rotation ticks, each row followed by its count of ticks
The counts run from 0 to 389.
[ 27   3  -6  18  -3  11  21  28 -17  -1 -13   9 -15  24  -7  -7  -2  23
  20 -13  -7  -6  -1 -45   3 -11  -3   5  19  12  17   7 -20  -5   4  13
 -10   3   9   3   4  -6 -13   3  13  18 -21  17  18  27  17  16  -8 -20
   0 -18   5  -2   9  -1  -5  18   8  24  -2 -18 -12   2 -20   4 -14   4
  10  15 -12   1  24   1   8  22 -16   1  21 -14  10   8  -3]  127
[ -1  -9 -20  -4  -6  -5   9  18  -8  19   8 -10   9  16 -10 -15  12  -5
   8  -9   2  -7  15   2 -10 -29 -26  -4  20  -9   1  -6  21  30  12  14
   6  11   2   8   1   5 -14  -3  -3  15  -9 -12  -4  -2  20  14   5 -24
 -14   3   9  22   7   0  -4  -6   4  -1 -24  12   1   2 -22  11 -34   8
  -5   0  -4 -24  17   0  -9  13   5   4  22   5  -4 -14  23]  47
[ 12   4  13  11  16  -5 -11 -13   8 -15 -16  21   3 -17 -12  -1 -10   9
 -21  -4  -7  24 -15  19 -10   1   3   6   3  11   2   7 -26 -11  16 -10
   4 -11 -25   0   6  -9   8  -3 -14  34   2  12   8  17   9  -4  10  -9
   5 -22  -2 -22 -22   5  16   4 -15   9   9   0  -2   7   6 -14  32  -6
   1  14   9  -1 -11  -1  21 -44 -36  12 -12 -16   0  14 -14]  197
[  3  12  -4   2 -17   0   8  10   5  11 -10 -13 -14  -3   7   2 -24  -2
  40 -23 -22 -23  19 -18  13  13  11 -14   9  -3  12 -15 -15   2  26  19
 -12   5  10  -4   8 -24  -3 -14  -6   6 -20  14  15   6   6  13 -12   2
 -15 -25  24  23   3 -17   2  18  14  24  11 -20  -5   8 -25   2  -5  -1
  23  -5  10  -7  -6   2  14   5  14  -3  -1   0   1  11   1]  262
[ -6 -15 -23  -1   7  13 -14   8  -1  -1 -19  10   8  -5   3  25   1  -5
 -22  -2  13  26  -3   0  28  14  12   2 -25   0 -13  13   7 -18   5  -9
  -7 -10   1   7  -5  -6   7  16   5   0   5  22  13  10  -7   2  -8   3
  15   5  -4 -38  -6  -6 -22  -5 -20   9   8  18 -13  -7  34  -8  30  -8
  -3  24  15  23  13  -4 -10  -6 -18 -10 -16   5   6   3 -16]  165
[ -1  18  24 -16   5 -29  -2  -3   3  -6   5  -7   1 -23 -14  -9 -20  -9
  18   9  -5 -14   9  37  -7  -5  -8  -4  12  -8  -1 -10 -13  16   9  14
  -4  -2 -22 -13  17   7   5 -23 -18  15  -2 -16  15 -14  -9 -10  21   7
 -10  -5  12   6 -12   0  13   0   6  -7  -5   4  14  10   6   0   3 -35
  -5 -26  13 -37 -16   2  15 -28  -8 -15 -10   7  -5  15   2]  60
[ -5  -1   4 -49   2   0   6 -27  -1  -4   3 -24   9  10   6 -17  22  -5
  -3  14  20   7   5  16   3 -23 -12  -3  19   7 -11 -11  18  24 -15   0
  14   0   5   4  -1  16  18  18   8 -16  15   3 -25 -15 -13 -11   3 -20
 -10  28  -7  10  10   6   3  -4   1 -15 -17  -1 -11  -7  14  -2 -18  12
 -11 -14   5  17  11  13  -8  17 -12  14   3  34  20 -13  -4]  22
[  6  32   6 -10   4 -14  13  11  -2   8  14 -26 -23   5  -7 -14   0   1
  23   9  13 -33  31  20  -3   6  -4 -18  28   9   6   4  -3  14   6  24
 -10 -16   3 -28  20   0 -10  17  19   1 -13   3   8  -4  -8  -5  -2 -16
 -16   1  -7  -2  10 -12  21  17  23 -12 -14  -3  -1  17  -1  -4 -25 -20
   6 -24  -3  -2   4  -1  10 -10   1 -16  12  -6 -18   6   1]  15
[-16 -18   6 -25  13  -8   0  -4  -5  -8  13   6   8 -14   7   1  -6 -22
 -19   6   5  19  -8  32  -3 -12  -8  -2  -5 -15  -8 -28  19  17  -3 -15
  -2  13   3   2 -14  14   4  12 -11   3  16 -13 -15 -20 -22  -2  23  -3
   2  13  -6  18  -8  -5 -12 -34  -4 -17  -2   9   5  -9  14 -10   9  21
 -23   5   2  -3   3  14  -2 -14 -14   1  -4  25   9  -8   1]  111
[-23  -4   4  43  13  -5 -10   3   9  -2  14  13  -3  -7  21  12 -25 -10
   3 -29 -20  -8   5  18  -8  12   6 -26 -17  10   3  15  -8 -19  15  -6
 -10   6 -15 -10  -1  -5  -2  -2   0  19 -22 -26  11   8  -1  -5  19  16
  13 -12   1   3   3  -5   0  -2  10   4  28  12  -1  28  -7 -22  26   0
  -3  13 -12  -7 -13  -7   3 -30   5  15   1 -10 -24   2  17]  7
[  4  -1   1 -28  15  15  12 -22  -9  18 -12   0  -2   0   6   3  21 -16
 -10  29  18  14  -3   3 -10  -7 -15  -3  -8  18 -12  10   7  -9 -29   1
   3 -14  -1  -6   5   1   7  32   4 -11  15  28 -19   1  -4   1  11 -29
  14   3 -19  -7  20   5  19   2  24  -8  -2   2  -7   0  23   2   6   9
  -9 -20  -6  26  10   7  -8  18 -15  16   8   5 -11  -3   6]  380
[ -1 -33 -16  -6   1  20  -3 -12  -8   1 -20  16   9   7  12  10  15 -15
 -13   8  -3  29 -10 -20   5   8   4  12  -5   4  -2  -5  21  -8   9 -10
  -1   9   3  24 -11 -17   4  18  -3  -9  -9  37 -16  14  31  12  -9 -11
  14 -12 -23  -6   3  -5  -3  -6   7  -1  11  -7 -17 -10  -8 -14  14  35
   0  21  -1  26   8   9   6   7 -12  15   1   5  -5   5   1]  76
[-12  16   6 -29 -11 -22  19 -10  -4  14  -5 -13  -1   4  17   4   2 -14
  15  25  -2 -25  -6  21  10  -2 -10  -7 -15 -19 -21 -10  -7  14 -20 -16
  15 -11  12  -5   7   3   0  20   4 -36  -1  -7 -27 -32 -24 -12  14 -12
   4   8   6  18  21 -10  16   5  12  -9 -12 -12   2 -13  14  17 -21   3
  -6 -19  -3   5 -10  -2  11  18  10   9   0   3   9  -4   9]  67
[ -2   7  -5  16  -4 -13  16  -6   2  20 -20  -6  -2  -1 -22  10 -11   4
  16  -1 -18 -17   6  -3  15   6   9   0   6  -4 -18  26 -11 -15  22  12
   2 -27 -14   7  13 -36  -9 -18   1  -1 -33   5  -5  21  13   5 -13  -1
  13 -36  14 -16  10  -8  18  11  -2   5  -2   3   6  17 -10   4   2 -25
  19  -8  13   1 -14  -7  13   0   3 -11  20 -25 -17  11   7]  95
[ 18  25  20 -21   3   7  16   3 -14   7 -22   1 -34   7  -7  -1  -7  -1
  19   7   8 -30   5   3 -27  -3 -23  -1   5   3  10  -5 -32   2  -8  12
 -18 -18   7 -26  24  19   1  12  19   0   7  24   6 -21  17  -2  15 -24
   6   1  13   4   9  -1  19  32  19   2  -4 -13  13  10   9  13 -14 -20
  -5 -29   0 -10   3  -8  -2  -2  -7  -3  14   1  -8  10   8]  207
[ 24  11  -7 -41  14  12   9  -2  -6  27 -24  -6 -13  -6 -32   2   2  -7
   7  24   4   5  14  -6  11  -1 -23   0  11   1  -8 -15   6  13   4  19
   9 -18  11   2  33 -18  -7  -1  -8  -1 -15  31  10   6  24  30  -6 -31
  -2 -11  21   1   6  -2   0  15  10  -5 -11  -1  -3  -5   9  16  -6  -8
 -12 -11   9 -10  13  -2   6   8 -15 -21  -1   7   3   1  -5]  297
[ -7 -24   8  10 -25 -17   8 -11  16 -25  -7  -2  21   8   6 -23   2  21
 -13 -10  -5  -1 -21   6   7 -19   1   8  15   2   6  -1  -7   3   5 -14
  19  -3 -15  25 -18  -4  -7 -12 -11   5   9 -13  -6  -3 -17 -29  -2  15
  -8 -10  -2 -16 -17   7   7  -8 -27   2   6  -3 -10  -4  -9   6   3  12
  17  22  12  12  -7  -2  12 -25 -19  22  11  -7  28   1  -4]  57
[  7  15  30 -39   0   0   1   0  -5   5 -26   1  -4   2  -8  -6  -7   1
   8  16   5   1  -2  23  -5  -5 -15  -7   7  -5   0 -11 -16   3  -5   7
  10  -7   2 -17  24   1  17 -11  -7   5  14  15  -5   0  -7  -4   1  -9
  -7  16  10 -15 -14  11  -3  12   0  -2  -9  11   4   8  18   5  20 -37
  -7 -33  19 -27   4  -6  -5 -18 -15 -17  -6  10   8  13 -19]  252
[  2  21   1 -14  25  -8   5 -21   3  30  13  -4   4  -4  20  16   2 -14
   6  25   3  -6 -13  -2  10  12  15 -14 -25   0 -15  -6  -6  15 -19 -26
   0  -7  -7   3   6   2  -4  32  -1 -31  -9   5   7  -4 -17   8  22 -13
  15  -5  20   8  33 -16  21  -9  18  -1   1 -12   3 -33  30   1  -1   4
   6 -12 -19  27 -10  -6  13  29   4   7 -15  -4  -8  -5   4]  291
[ 16 -22   0  -7 -19   3  -1  -4  17 -24 -31   6   9   9  -7 -18 -10  19
  -2 -31  -8  18 -24 -16  -3 -22  -3  -1  15  -6  15 -11 -10  -4  24   2
   7   7   7  18  -6 -12  10 -30 -14  29  11  12  -5  -2   4   2  -6   4
 -15  -1  -4   3 -20  17 -23  10 -22  13   0   0  -9   0 -15   0  -6   9
  14  11  13  -9   8  -5   5 -13 -23  15   8  15  35  11 -26]  306
[-11 -10  -7  -9  13   8   5  -6 -15  19  10   2  -6   1  21   4  23 -23
 -11  15  15  -3  -7   7  -7 -10 -19   7  -7  -4  -5 -14   9  19 -18 -22
  -5  -3   7   6 -11  22  -6  43  12 -18   2   0 -15 -11  -2 -12  28 -18
  10   8  -1  15  22  -3  10 -21  12 -18  -4   3 -15  -7   4   3 -18  21
 -14   6  -9  11  15   3  -4  24 -13  16   5   9  -8 -16  16]  156
[ 27  -1  -6 -11   7  -1   5  23  -7 -11   6  13  25  10 -22 -14  -7  28
  -1 -10  14  19 -16 -25 -11 -19 -18  -4  12   0  11 -18 -16   1 -17   2
   1  16   1  16   4   1   5  -5  -9  30   9  10   5   7   4  17  21 -12
  -4   1   8 -22   3  23 -18   3 -17  23 -14  -6  -2 -13  15   0  -2  -8
  -8   5 -12  -1  13  -7  -6   4 -18   4   0   0  35  -3 -26]  81
[ -5 -16   0  11   9   4 -15   1   7 -14  -7   2 -13  -5  15  -3   5   4
 -24  -3  12  14   6  21 -13   6  21 -12  -5  15  10   5  11 -10  11   3
  -7   2  -3  10 -24  19   4  36   5  17   3  15   1   8 -12 -30   7   2
  11  24 -28 -22 -27  -1 -11 -16  -2  -6  12   9 -12   6   1 -28  21  18
  -5  14   6  28  14   6   0 -28 -22   1  -1   8 -16  -1  -5]  109
[ -5 -12  -1 -18 -16  -2  11 -11  -1  19 -12 -10  -3   2  31  12 -10 -34
  21 -17 -17  -4   1 -10   3   5  -6 -19 -15 -10   0 -19   4   7  10   1
 -11  14  10 -23  -7   9  11  15  -4 -18  -4   6 -23 -17   4   9  18   1
   8 -23   5  47  15 -16  -2   0  13   0   6 -20  -5  12 -24   2 -17  26
   2  -7   4   0 -16   3   9  26  14   4   0  19   2 -10  29]  123
[-27  14  21 -11   5 -12  -7   0   6  -6  -4  -4  -6 -12  29  14  -8 -23
  -3   0   2  -8  -9  36   5   7   4 -15 -14   3   4  -6 -15  -2 -10  -2
  -7  10   4 -21  -5  28   9  29   3 -13  12 -11   2 -23 -32 -21  33  12
  17  22 -14  -5   8  -9  -6  -3   0 -10  20  13   6   8  17  -2  16 -15
 -15 -11  -5   6 -12  -5   6  -6  10  -8 -10  10 -10   4  -7]  200
[-25  -8 -13   3   0   3  -8  11 -10  -4 -10   1  -5  -7  -9 -11  13  -3
 -24 -12   6   1  26  34  -9   0 -11 -10  23  -7  -3  13  15  11  10  22
   3  -3   1  -4  -5   6  -4  -4  17  14  -1  -4   0  -3  -4 -23  -6  -9
  -3  21 -33 -20 -26   4 -10  -6  -7 -21   4  38   0  26  -6  -3  16 -18
 -19   2  21 -13  16  -6 -20 -32  -9  -8  19   4 -22   3   1]  276
[-11 -19  15  -8 -14  -2 -16 -29  28 -16 -25   4   6  -6  27   8 -16  -7
   4 -15 -10   8 -23   0  25  10  22 -17 -18 -10  -3  -8   0 -15   9 -12
  -7   8   2   2  -7 -20  11   0  -5 -12  -7   8 -10  -6 -32  -6  -2  27
  16   5   5   3   3 -11 -16  -1 -12  10  35  -5 -14  -3  -2  -9  28   4
  11   7  17  22 -19  15  10   2  -5  -1 -20   9  20  11 -10]  32
[ 19  36  17  -5   9 -20  14   1  -8   1  -1  -9   0  13 -15 -10   2  22
  14  20   9 -27 -17  -2   5 -17 -10  12  15  11  -3   4 -28  10 -25  -8
  -6 -21  -9  -4  10  12 -18  17   7  -2   1   0  13  -1 -19 -16   4 -13
 -11 -13  11 -13  25   1  25  13  13  -5 -12 -20  20 -15   3  28 -32 -20
  14  -9 -16  15   2 -17   9  12 -12   8   8 -17  11 -12  -8]  374
[-27  -5   0  13   1   3 -12  13   6   2 -10  13  -9  -6  22  39 -18 -22
   1 -27 -13   4 -11  21   7  17   7 -18 -41 -13 -12   0 -11 -14  17  -9
 -10  12  -3  -9  -1   2   6  18  -8   6   1  -3  15 -11 -10  13  23  21
  21   3  -5  12  -4 -16 -30 -10  -1  11  28   7  -7   8  -5 -14  22   7
   1  21  -2   3 -14  -6   2  -5  14  -6  -7   2 -10  15   7]  256
[ -1  12 -12 -20  -4 -17  -1  -9  17 -11  11 -44  10   8   6 -27   8   1
   5   1  16  -6  29   6   9  -7   9 -26  27  15  11  -3  25  24  12  13
   9   3   5   8  -1   3   6  23   7   0  -2  -4  -4  -5 -45 -22  10  -2
 -11  26 -19   9   9  -9   6  -2  12 -10 -11  -8  -5  -5   4 -10 -30  14
 -13 -14  -4  14  14  17   6   1  -5  -3   2  30   3  -6 -12]  327
[  6 -10 -18  -3   3  29   5  -2 -21  20 -22  20   4  13   8  16  15 -22
 -15  18   7  26  -3 -16  -9   0 -14  14  -7   3 -12  11   3 -13 -10 -14
  -1 -13   5  14 -17  -5  -1  26   8  -3   1  46 -12  13  23   9   8 -25
  20  -7 -17 -15   3   8   6 -11  13  -2  -9  -2 -10  -4  16  -6  14   9
  -3  21  -6  22  22  -2 -14  14 -18  22  12 -13  -6  -3  16]  75
[  4  17  -4   7   0   7   2  27 -20  15   1  -6 -20   6  -2  -4  -6 -12
  18 -14   5 -20  20  -9  -1   5 -20 -13   1   4  -9  11 -10   7  -7  27
 -20  -5   4 -25  28  14  -9  11  30  -3  -2  -1   5  -8   6  -3   0 -24
   5  11   9   1  18  -2  -9  27  21   7   1  10  11  18  -4  17 -17 -28
 -13 -18 -12 -17  17  -1  -4   7  22  -7  18  -6 -18   9   4]  264
[ 26  19 -24 -18  21  10 -11  24  -5  23   9  11   4  17 -36  -8   1  -6
  22  12  19  19  30 -10 -11  -7 -10 -16   5  -1   0  -5  14  19  14  24
 -11  -4   5 -12  19 -26   1  -5   2  13 -13   9  -1  20  21  24  11 -21
  -7   2   7  -2  11   1  -7   6  13  -4 -25  21  -7  10  10  -5   0 -16
 -20 -16   2 -12  -3   2 -18   3   0  -5  -3   5  -7   5  -6]  354
